Each row has a name. After each piece below comes the name of the row it's from, unless a question asks for something else. Each question is about the rows just above it. Places in a row count from 0.

[126 123 143 162 103 184 113]  M
[ 88  94  92 120 202 119 124]  V
[127 123 127 181  95 203  91]  Q
[134 131 123 136 117 131 131]  C
[119 123 120 184  92 202  94]  L
[127 123 145 170  96 208 105]  X
[108 116 132 175 111 199 113]  B
[120 123 116 143 124 139 119]  T
[138 123 139 116 132  89 124]  H
[142 123 130 122 108 136 114]  P
[128 110 137 159  89 203 108]  K
The one value in M and Q: => [123]
Which row holds these entries in another order? [ 92  94 119 120 123 184 202] => L
Places of [131] in row C: => 1 5 6
Go on from [175 111] to the end of its row. => [199 113]
Shared by K and H: => [89]

[104 137 137 104 137 156 131 216 169 156 152 121 133 157 159] -> soru
[167 165  93 148 120 150 116 169 103 184  92 138 195  82 189] -> Duf
[148 165 186 119 167 103  82 189 116  92 150  93 169 120 138] -> Nabo
[ 70 130 172 105 139 102 150 124 140 108 108 159  94 121 167] -> sen
[158 116  93 171 215 171 129 118  81 162 140 136 192 135  94] -> mepa
[ 88 183 163 167 119  99 142 100  83 179 180 157 183 109  97] -> bor
[ 76 185 115 115 108 185 140 108 123 185 126 138 101 129 108] -> setoz
Shared by soru and bor: => [157]
Put [ 82  92  93 103 116 119 120 138 148 150 165 167 169 186 189] back in order: which row is it? => Nabo
How many times does setoz hold [185]? => 3
Times [184] occurs in bor: => 0
Every place of [156] in soru: => 5 9
Which row holds [158 116  93 171 215 171 129 118  81 162 140 136 192 135  94]? => mepa

[113 163 129 133 155  99  75 102  99  87 135 104 130 123 116 199  97 117
 110 126 100  87 127 166 108  99  84  90 141 109 127  85 105 176  75 125
 166 159 132 162 124 110  78 118 156 166] = levo
[118 171 131 134 162 105 142 113 106  82 137 111 118 120 107 204  99 112
 114 133  95 115 131 140 108 101  80  86 150 121 128  85  97 170  77 131
 211 160 130 172 120 105  89 115 159 163] = gumam
[120 116 118 119 171  97 144 124  64 123 108  88 152  88 115 184 114 110
 148 130  78  84 124 125 111 131 105  97 136 119 127 104  90 170  74 132
 187 184  92 168 104  93  89 109 145 171] = Vasul
[124 110 118 113 173  97 138 125  58 125 107  83 149  89 119 178 109 110
 148 126  76  81 126 121 100 134 100 100 135 132 132 109  88 160  72 134
 190 189  95 162  98 101  94 114 151 183] = nisep
[107 163 126 140 149 102 140 103  58 109 134 109 126 114 113 206  94 114
 113 140  99  76 124 127 107 109  77  88  98 129 128  88 106 168  73 131
 211 166 129 159 124 113  89 118 157 175] = mikam
[153 168 123 136 153  99 142 111 101  93 138  99 119 119 110 200  97 114
 117 126  90  78 128 138 112 111  86  86 143 118 138  87  97 164  72 126
 199 164 128 164 121 110  87 115 149 167] = reze
[124 109 116 110 167 102 150 124  57 122  74  87 147  96 112 186 109 100
 143 131  83  86 135 120 103 133  98  96 134 118 126 112  88 169  72 138
 185 189  97 159  98  94  98 114 148 183] = Nof
[107 163 126 140 149 102 140 103  58 125 134 109 126 114 113 206  94 114
 113 127  99  76 124 127 107 109  77  88 148 129 128  88 106 168  73 131
 211 166 129 162 120 108  84 114 146 170] = seru
[116 116 119 114 177  98 147 123  59 125 106  90 147  87 108 173 116 114
 113 126  99  89 126 127 104 132 108 100 143 120 126 115  96 169  72 139
 186 185 100 154 104  95  90 117 148 176] = zus
[107 163 126 140 149 102 140 103 103  89 134 109 126 114 113 206  94 114
 141 127  99  76 124 134 107 109  77  88 148 112 128  88 106 168  73 131
 211 166 129 159 124 113  89 118 157 175] = mur
Places of [140] in row mikam: => 3 6 19
asked: [118 171 131 134 162 105 142 113 106  82 137 111 118 120 107 204  99 112
 114 133  95 115 131 140 108 101  80  86 150 121 128  85  97 170  77 131
 211 160 130 172 120 105  89 115 159 163] => gumam
The rest of the row after [114 113 127  99]: => [ 76 124 127 107 109  77  88 148 129 128  88 106 168  73 131 211 166 129
 162 120 108  84 114 146 170]
Every place of [99] in reze: => 5 11
Places of [75] in row levo: => 6 34

[143 135 121 150 147 115 129 152 180 129 122 130 146 126 141 146 110 148
 125 148 119 147 122 133 177 127 124 117 117 114 120  99 131  82 130  93
 100 122 125 170 113 128 127 148  89 138 145 177 109 165 156  83 131 153] = peku
[143 136 121 149 147 115 129 151 181 129 122 129 146 125 141 145 110 149
 125 148 119 147 122 133 178 127 123 117 117 114 120  98 132  81 130  92
 118 122 126 170 114 124 124 155  78 138 146 177 109 168 159  78 129 160] = nez
[143 136 121 149 132 120 125 151 181 117 122 129 146 141 141 145 110 149
 125 148 119 147 122 133 178 127 124 117 117 114 120 117 132  81 116  92
 117 122 126 170 114 128 127 148  89 138 145 177 109 165 117 141 131 153] = niki
[133 140 118 135 131 120 125 144 159 134 119 119 144 122 128 133 121 138
 117 133 128 139 135 138 161 131 127 129 124 127 130 108 125 113 115 117
 113 144 134 145 120 124 127 135 105 141 142 162 128 148 134 105 134 139] = zut
At which places does zut hold [135]? => 3 22 43
Every place of [117] in niki: => 9 27 28 31 36 50
The rest of the row after [131 120 125]: => [144 159 134 119 119 144 122 128 133 121 138 117 133 128 139 135 138 161
 131 127 129 124 127 130 108 125 113 115 117 113 144 134 145 120 124 127
 135 105 141 142 162 128 148 134 105 134 139]
Go on from [150 147 115 129 152] to the end of its row. => [180 129 122 130 146 126 141 146 110 148 125 148 119 147 122 133 177 127
 124 117 117 114 120  99 131  82 130  93 100 122 125 170 113 128 127 148
  89 138 145 177 109 165 156  83 131 153]
Where do [143 136 121 149 147 115 129 151 181 129 122 129 146 125 141 145 110 149
 125 148 119 147 122 133 178 127 123 117 117 114 120  98 132  81 130  92
 118 122 126 170 114 124 124 155  78 138 146 177 109 168 159  78 129 160] appear? => nez
The rest of the row after [118 122 126]: => [170 114 124 124 155  78 138 146 177 109 168 159  78 129 160]

[173 118 113 158  57 153 199 101 145  73 128 143 148 143 168 157 143  74
 169 163 152 153 143 185 162 167 112  95 155  96 163  73  94 126 134] : dem
[173 118 113 158  57 153 199  78 145  73 128 115 148 143 168 157 165 147
 178 135 135 144 100 183 146 154  78 127 156  56 111 128 114 157 108] : Pifa
[138 133 120 108  57 153 199 102 129 130 138 128 131 134 133 125 131 125
 134 123 128 105 133 134 125 121  98 115 126 134 125 123 126 119 137] : zupok
[175 126 114 175  59 163 183 101 151  81 128  74 147 140 159 163 178 147
 172 133 130 144 108 177 138 157 124 123 173  64 117 127 116 148 120] : nokas
[178 129 118 204  53 138 174  99 169  88 123  78 144 134 150 166 185 136
 167 151 150 147 130 181 152 162 117 105 163  80 140 125 107 136 126] : bubu
[178 129 118 204  53 138 174  99 169  88 123  78 144 134 150 166 185 136
 167 151 150 147 130 181 152 162 117 105 163  83 145 122 103 136 127] : Ful
[161 127  97 158  72 153 168 106 141 100 128 112 144 135 149 157 164 141
 157 131 126 182 115 164 135 147 104 124 163  83 119 127 120 142 119] : Gimaf
[175 125 115 171  53 160 182  97 153  85 126  93 150 140 163 163 180 145
 179 137 132 147 111 184 141 157 105 121 174  65 122 131 116 147 119] : pimi
[136 133 126 113 129 125 128 129 132 136 183 130 130 133 135 128 132 127
 131 124 130 122 132 126 126 122 125 117 127 133 125 124 126 121 135] : fuve
[170 103 119 150  55 138 221 104 138  85 130 132 144 143 177 137 142 147
 197 137 142 124  92 193 156 147  97 131 127  43 103 134 112 169  96] : bupu
[173 118 113 158  57 153 199 101 145  73 128 115 148 143 168 157 165 128
 169 163 152 153 143 185 147 152  91 128 154  52 110 134 114 158 108] : koli
At which places does Pifa hold [78]? => 7 26
Times [73] occurs in dem: => 2
asked: [173 118 113 158  57 153 199 101 145  73 128 143 148 143 168 157 143  74
 169 163 152 153 143 185 162 167 112  95 155  96 163  73  94 126 134] => dem
Go on from [128 112 144 135] to the end of its row. => [149 157 164 141 157 131 126 182 115 164 135 147 104 124 163  83 119 127
 120 142 119]

[168 145 134 142 181 130 133 134 134 142 129 153 155 177 153 141 185 134
 172 134 130 201 150 148 151 153 154 145 132]  zakap
[135 133 133 135 143 137 142 134 134 134 129 132 134 148 135 133 136 130
 139 134 131 184 141 129 139 141 142 130 135]  Noga
[145 146 156 176 192 151 200 182 134 143 136 150 136 170 130 168 138 131
 177 147 160 137 176 129 151 151 146 151 151]  Gised
[136 130 133 135 141 137 184 142 130 148 143 135 134 139 134 139 135 142
 134 132 141 134 133 131 129 135 134 129 132]  dite
asked: [136 130 133 135 141 137 184 142 130 148 143 135 134 139 134 139 135 142
 134 132 141 134 133 131 129 135 134 129 132] => dite
After [131 129 135 134 129], its row goes on with => [132]
Which row holds these entries in another order? [130 139 134 131 184 141 129 139 141 142 130 135 135 133 133 135 143 137
 142 134 134 134 129 132 134 148 135 133 136] => Noga
At which places does Gised hold [143]? => 9
Count of [154] in zakap: => 1

[151 214 123 123] : fet
[117  39 131  61] : lopad
[151 214  47  60] : sidol
Go on from [151 214 123] to the end of its row. => [123]
Times [123] occurs in fet: => 2

